In the rows, zero is written as 128.
Where one turn sends some rows of the set: a few examples, then the rows asked:
K237: [124 133 119 140 127 103 143 132 160 130 165 119 133 155  85  98 116 120
 115 101 111 133 127 147 108 146 101 132 123 127 142 129 142 143 157 148
 107 143 134 146 130 153 120 176 136 121 133]
K78: [117 140 133 108 156  91 143 160 193 159 120 113 122 107 103 104 135 113
 117 128 102 140 147 149 107 113 112 115 126 107 138 114 138 139 123  99
 114 112 135 174 116 136 114 145 147 138 164]
K263: [118 132 130 116 135 123 154 128 167 128 110 103 139 182 106  90 116 110
 108 122 120 122 159 115  97 137 118 126  92 118 149 129 159 157 134 127
 115 134 135 139 110 119 127 203 151 133 162]
K300: [117 150 123 107 176 117 162 166 147 150 100 148 145 160  80 144 128 111
 126 116 140 136 109 159  94 122 130 124 148 135 154 113 144 131 142 116
 131 144 121  99 101 124 135 153 149 138 168]
K168: [117 146 130 113 147 104 158 177 192 153 103 123 132 112 105  94 112 118
 119 118 101 132 137 136 102 119 108 116 120 118 130 110 157 140 118 111
 115 113 142 168 104 146 117 142 149 142 162]
K171: [116 117 120 107 172 114 169 130 157 106 142 137 151 148 105 124 153 103
 119 128 140 136 121 142  97 124 120  98 142 113 133 113 139  97 124 139
 119 133 160 169  77 129 124 148 141 134 149]
K14: [121 106 111  97 169  99 166 135 168 102 129 130 141 151 123 121 155  99
 128 117 141 128 135 134 106 138 118 107 152 107 143 120 140 106 112 143
 116 153 146 169  89 125 116 141 146 140 150]
K399: [109 101 146 113 145 122 176 163 153 121 111 134 142 155 107 122 135 120
 122 100 115 146 128 105  89 144 117  95 142 118 165 118 120 120 119 138
 118 138 126 136 108 109 135 137 180 145 183]
K200: [125 143 133 109 161 119 158 163 141 167 104 152 154 150  82 150 139 125
 131 118 133 141 109 162  97 110 118  98 154 133 141 114 136 136 150 130
 122 133 127 115  96 135 129 156 148 131 162]
K382: [108 126 131 137 127 120 154 143 170 124 121 104 130 181 109 107 128 111
 108 138 119 129 149 107  85 126 115 126  91 122 154 130 149 150 121 127
 116 131 135 131 117 134 139 192 142 117 157]
K698: [136 114 131  94 154 134 156 159 171 116 123 125 149 157 111 135 120 126
 109 119 137 142 127 133 117 132 100 133 168 105 147 126 149 138 146 136
 136 148 118  98 132 107 106 167 163 144 169]
K519: [127 135 120 130 149 114 127 156 164 154 119 115 155 135  93  89 104  65
 106 143 118 134 106 146 132 125 116 128 137 111 165 107 139 117 137 118
 124 139 116 156 107 117 129 168 145 139 153]
K897: [116  99 137 125 146 130 165 161 158 124 112 141 148 148  95 118 149 127
 116 107 131 142 137 114  85 166 112  95 132 114 144 123 114 121 122 121
 130 126 127 133 101 118 141 144 178 160 184]
K913: [142 137 114 113 179 123 113 138 154 132 116 157 151 145 109 123 154 136
 139 106 141 111 135 129 108 151 135 106 149 127 148 115 132 138 138 137
 132 147 153 122 130 136 116 180 160 120 139]
K111: [133 131 123 124 137 116 145 133 154 122 154 125 144 143  94  93 116 114
 105  96 107 141 132 155 125 143 108 134 128 124 147 122 150 156 147 158
 109 143 120 166 121 150 113 175 143 131 123]
K428: [119 147 159 124 162 112 140 158 157 141 105 118 108 124 123 130 122 123
 114 127 115 127 129 127 101 162 121 126 101 123 130 109 133 157 108 146
 117 123 137 150 120 145 139 179 116 133 161]
K485: [117 134 137 123 152 128 142 124 155 136 123  94 134 177 111 107 115 113
 107 130 131 133 133 113  91 135 117 121  81 118 149 134 150 158 145 132
 112 122 124 130 109 129 131 198 135 131 159]
K949: [124 139 124  92 170 114 153 162 140 157  97 147 147 161  93 149 122 109
 134 112 144 142 125 160  89 101 126 107 167 133 152 114 150 141 139 137
 128 140 132 124 113 133 126 156 144 122 150]
K335: [133 128 115 110 183 105 133 156 167 122 114 142 155 153 100 117 158 130
 157  98 135 114 141 117 107 144 139 106 133 128 139 118 140 124 148 147
 143 139 145 135 123 144 129 172 165 116 146]
K523: [110 103 126 112 151 127 166 158 156 117 124 150 148 150  98 120 146 124
 118  90 122 151 150  96 102 151 106  95 130 129 146 121 128 130 112 115
 118 130 137 138 102 117 129 139 170 146 181]
K173: [125 129 112 131 130 117 155 129 165 124 165 116 131 147  89  92 128 110
 106 110 107 141 124 153 114 144 108 126 112 134 155 126 145 154 156 152
  99 118 127 154 110 143 115 179 150 145 136]
K217: [115 126 115 130 145  97 122 144 174 153 137 104 145 132  84 102 106  82
  98 137 123 150 113 149 138 135 107 125 141 120 153 120 123 113 144 118
 127 131 117 154 121 118 131 179 147 136 163]
K801: [140 129 121 103 177 119 136 146 161 126 122 151 153 150 107 124 169 131
 135 108 142 110 148 121 109 149 126 116 144 122 132 117 134 138 148 130
 153 128 155 130 119 153 122 188 159 117 139]
K47: [128 155 149 123 152 118 130 159 158 155  86 124 123 134 115 122 123 122
 111 120 125 129 132 118 108 156 116 140 101 127 141 109 133 151 110 159
 120 142 119 146 123 141 145 167 121 141 167]
K786: [126 112 146  99 156 146 158 143 161 110 132 124 148 154 117 140 123 123
  97 125 132 141 117 145 102 139  97 128 169  97 143 121 143 130 144 119
 135 156 130 105 113 116 112 175 153 148 153]
K216: [130 103 129  92 159 146 173 151 167 104 119 121 146 141 102 125 114 117
 102 122 137 142 119 136 102 132 105 117 165  90 139 117 145 126 131 122
 121 145 132 110 124 103 115 191 165 141 158]
K903: [125 143 154 118 154 119 133 168 169 153  97 118 120 127 110 136 129 125
 117 133 119 134 132 134  89 144 118 146 109 126 151 124 122 150 102 140
 121 127 115 147 126 139 143 166 113 135 151]
K502: [124 130 107 141 144 111 122 164 157 158 133 118 141 125  90 103 125  76
 112 138 124 144 106 152 141 142 107 124 135 113 163 113 140 130 145 112
 123 125 116 159 113 135 134 178 140 148 144]
K340: [111 152 129 125 144 113 147 171 185 155 112 121 124 114 117 106 108 107
 113 144 108 139 148 134  99 137 111 116 134 109 139 111 147 140 126  93
 122  98 141 162 112 140 116 153 145 145 166]
K377: [120 136 119 103 180  96 177 135 160 120 142 136 153 141 111 128 158 111
 122 111 145 133 116 126 103 130 126 106 149 102 141 109 143 108 117 149
 104 143 147 160  83 147 120 144 151 131 136]

K801 goes to K897
K502 goes to K173
K913 goes to K523
Now these:
K698 goes to K335
K168 goes to K519
K78 goes to K217

